One vector is turned by the same rotation once a tick. Each row is the vector after some number of ticks, and that number follows the row.
The counts run from 0 to 1281.
[181 141 100 115 144 169  88 173 162  76 179 160 130  86 140 104 172 115
 146 127 139 102 121  91 147 126 132 116 133 152 114 155  77 145 135 105
 146 147 137 128  91 142 138 139 107 101 173 123 122 130 100 140 178]
1221
[143 149  94 132 121 122  91 157 154  85 162 159 110  82 133 115 149 143
 138 102 104 106 172  90 108 142 133 145 152 121 129 144 110 178 137 110
 117 128 131 178  82 170 149 165 153 102 180 142 131 164  99 128 148]
460
[161 122 113 163 143 123  88 202 152 110 171 167 137  92 154 102 114  90
 141 110 129 120  99  74 148 123 147 116  84 125 119 169 116 139 112 117
 155 137 146 122 120 153 153 125 143  85 187 141 104 145 129 145 146]
785
[155 124 123 156 136 129  96 151 151 122 175 149  91 108 147 105 103  72
 164 146 112 106 105  81 139 111 140 125 141 119 146 161  85 152 114 103
 125 101 127 148  92 169 119 146 119  88 175 115 145 162  91 136 176]
349
[137 120 104 154 122 157  91 171 146 143 176 148 119 115 139 122 102  99
 150 112  91 141 158  86 157 116 159 101 121 120 113 141  98 147 152 128
 109 111 139 160 116 177 150 144 118 112 184 132 126 141  56 123 160]
204
[181 134 151 138 144 138 111 201 175 101 178 159 148 111 138  97 126  76
 132 138 131 103  99 106 134 132 148 100 112 126 101 164 118 155  96 110
 151 117 142 144 112 138 143 145 137 105 173 149 125 125 116 156 145]
105
[166 126 129 151 132 124 126 182 169  97 212 166 128 104 142 104 153 110
 126 113 141  91 158 124 155 132 142 109 160 136 102 147  68 155 137 144
 142 150 129 128 103 154 134 138 110 111 159 146 101 124  94 117 159]
1064
[129 126 139 143 122 154  82 174 152 141 164 143 126 106 125 119 109  80
 152 120 112 121 126  49 143 104 155 103 117 116 110 172 141 161 160  97
 122  98 127 162 110 163 133 156 122  98 181 126 139 152  97 144 143]
1104
[152 127 113 135 129  96 120 159 179  97 210 172 101 124 120 108 132  95
 134 143 103 102 101 135 123 119 119 137 134 131 112 139  78 184 131 117
 137 146 135 179  98 145 162 158 154 106 150 154 138 138 106 145 159]
39
[179 120 123 159 142 141 103 189 156 116 185 153 122 105 148 122 143 105
 137 131  92 113 142 126 162 115 137  95 141 119 116 129  59 154 145 145
 141 128 107 142 102 150 134 131 139 113 189 158 126 126  69 119 154]
1207
[141 132 155 140 122 125 121 157 159 126 186 147 109 112 128  99 117  77
 164 125 148 114 130  61 152 108 131 122 131 119  92 179 126 152 137 100
 123 113 135 147  94 146 103 152 106  86 169 119 141 158  88 130 168]
1106
[161 120 123 164 146 153 115 181 140 138 185 116 113 105 140 134 127 118
 150 106 112 128 150  85 156 143 135 105 135 111 108 178 117 156 155 135
 108 125 138 145 108 160 117 144 132  96 193 137 119 133  54 111 174]
598
[166 105 148 156 143 114 122 164 168 105 195 157 102 129 137 118 139  76
 140 139 106  94 117 118 118 133 107  89 141 129 128 161  86 181 110 104
 143 140 105 153  90 117 122 141 145  85 177 149 128 142 120 119 147]
1269
[165 133 131 159 130 151 101 184 158 120 192 168 134 133 144 122 124  84
 123 110 114 112 152 114 144 135 150  82 104 152 113 137  89 145  99 104
 132 135 176 137 100 164 135 136 113 103 184 148 109 108  85 127 148]
280
[162 120 109 163 137  93 125 171 157 100 208 147 121 105 134 128 132 122
 119  90 110 101 130 121 117 166 133 134 125 134 127 155 107 180 119 121
 135 172 153 144 112 147 162 133 158  95 179 138 103 124  98 120 164]
1068
[137 134  91 159 125 127  99 170 149 121 179 160  98  86 110 109 119 152
 134  90 105 114 116  65 135 141 152 154 136 105 139 140 134 179 158 116
 120 132 124 136 113 171 124 150 153  80 179 108 121 162 116 107 167]
1231
[127 116 137 175 141 111 122 154 158 148 199 155  95 135 137 109 102  93
 111 101 126  92 125  68 125 129 142 114 140 117 108 154 135 186 149  92
 121 128 149 163 115 155 152 163 150  76 162 139 127 149 131 116 127]
647
[166 122 116 131 105 122 101 181 150  80 189 153 137  80 112 120 139 120
 159 116  88 118 121 115 138 120 172 111 142 121 133 147 100 166 136 132
 152 140  85 136 115 156 142 124 118 118 183 110 121 136  82 138 176]
72
[161 126 153 147 131 137  96 204 149 111 171 165 139 121 131 108 126 101
 145 110 102 125 127  78 165  94 139  75  94 128  83 127 115 143 143 110
 154 139 116 138 113 129 133 132 139  96 202 163 124 132  97 135 128]
641
[170 133 111 173 133 130 107 184 147 121 202 146 122 104 135 128 121  94
 142 109 117 120 125 111 168 133 145 139 104 133 125 155 101 144 123 130
 129 144 170 121 113 170 120 130 115  84 175 128 111 120  77 126 196]
60
[159 140 143 147 145 159 124 164 152 126 176 129  97 136 133 117 124 120
 143 127 107 118 149  73 151 144 119 101 140 126 106 160 115 155 119 100
 106 119 139 150  90 145  99 166 135  92 196 138 143 147  62 103 171]
48
[149 126 126 156 113 116 103 193 153 108 185 173 139 102 143 100 116  71
 151 124 122 126 125 109 153 109 137 120  78 128 103 147 106 143 103 133
 154 139 154 141 102 143 131 129 122  94 179 165 115 133  93 150 159]
1178
[127 140 118 161 107 103 107 166 168 111 184 171 110  88 113  98 133 140
 118  88 113 100 171  95 117 147 152 127 164 105 131 139 125 188 130 120
 127 124 113 152  98 167 118 154 141 102 168 141 116 168 132 104 138]
618
[134 125 116 137 107 115 105 159 160  99 193 150 138 103 109 123 133  97
 138 100 108 107 138  86 106 143 117 115  84 137 115 175 151 184 116  94
 133 167 154 159 107 133 154 139 140  89 188 135 111 130 118 139 149]
1242
[193 130 130 148 157 143 110 191 157  99 178 144 127 110 137 123 123  88
 144 131 103 116 105 111 137 138 161 100 125 134 139 161  89 139 104 116
 141 121 124 134 110 161 151 129 131 101 184 115 119 122  77 146 173]
437
[135 141 148 148 113 114 112 167 169 101 184 158 124  95 115 103 152 124
 121  87 142  74 163  70 119 134 144 102 172 129 112 148 132 187 145  85
 138 134 115 148 101 139 132 150 122  91 161 128 116 148 140 126 118]
777
[141 128  87 139 115 113  94 153 169  82 201 180 118  89 114 119 151 112
 131 109 102  94 144 118  98 152 133 117 145 134 154 149  83 186 118 108
 143 154 118 153  94 154 153 141 127 103 172 125 107 142 131 126 145]
764
[148 140 122 127 133 161 126 153 183 119 192 167  92 131 109  93 121 118
 125 125 121 106 140  87 133 159 143  91 166 119 114 152 109 170 107  95
 115 112 126 153  98 152 121 164 114 105 177 117 134 156 103  98 154]
50
[160 130 132 159 143 125 114 162 154 115 195 127 122 112 129 145 136 117
 113  81 110  92 149  82 111 165 153 103 149 144 125 174 139 184 140  80
 115 147 149 148 119 155 164 143 134  87 169 119 114 122 104 124 142]
298
[140 130 136 138 119 115 114 168 166  97 184 148 130  86 154  99 153  99
 146 112 160  94 176  81 123 132 117 130 158 115  89 187 113 163 133 132
 131 120 132 174  86 151 127 157 134 101 160 162 123 157 114 136 137]
934
[140 130 126 122  92 107  96 176 162 100 186 153 146  94 106 114 119  95
 160 115  97 128 124  95 135  95 152 130  98 118  95 151 134 164 151 129
 143 137 129 170 115 155 166 146 138 117 172 144 137 140  80 165 162]
405
[153 134 112 148 154 155  96 180 151 121 158 174 101 117 137  80  97 114
 140 127 122 134 103  58 157 115 166 108 126 116 110 133 103 135 125 105
 131  95 128 147 116 172 144 157 147  97 193 134 139 170 104 130 139]
726
[154 135 106 143 131 128 108 158 177 118 213 180 115 137 111 115 118  92
 109 115  92 110 112 119 122 151 143  95 102 154 132 127 101 178 105  91
 142 162 163 143 117 154 153 145 131  96 174 127 119 120 118 123 155]
894
[129 125  95 129 127 130 108 131 170 116 209 157  88 114 115 113 123 103
 131 123 115  96 117  90 114 138 140 122 167 128 142 158  98 191 153  93
 110 136 139 156 106 161 154 168 113  88 154  91 129 152 113 122 169]
823
[151 126 126 164 136 123  80 185 160 141 193 157 126 107 133 131 118  69
 143 129 101 116  77  98 136 108 142 130  91 121 132 159 114 173 144 117
 140 134 151 147 115 156 137 141 144  85 172 136 129 124 106 151 170]
958
[149 138 118 119 121 103 124 159 165  65 167 159 106  97 129  85 150 133
 144 117 114 101 155  92 108 141 127 139 154 118 114 148 109 172 110 108
 139 135 111 180  83 137 143 164 158 104 175 147 134 174 116 132 139]
241
[163 148 147 150 125  91 101 183 169 106 184 177 123 129 112 119 118  90
 123 121  77  97 114 124 126 101 158 115 125 136 133 107 109 176 113  93
 146 134 141 163 107 158 156 150 144  91 169 144 147 128 105 156 145]
1114
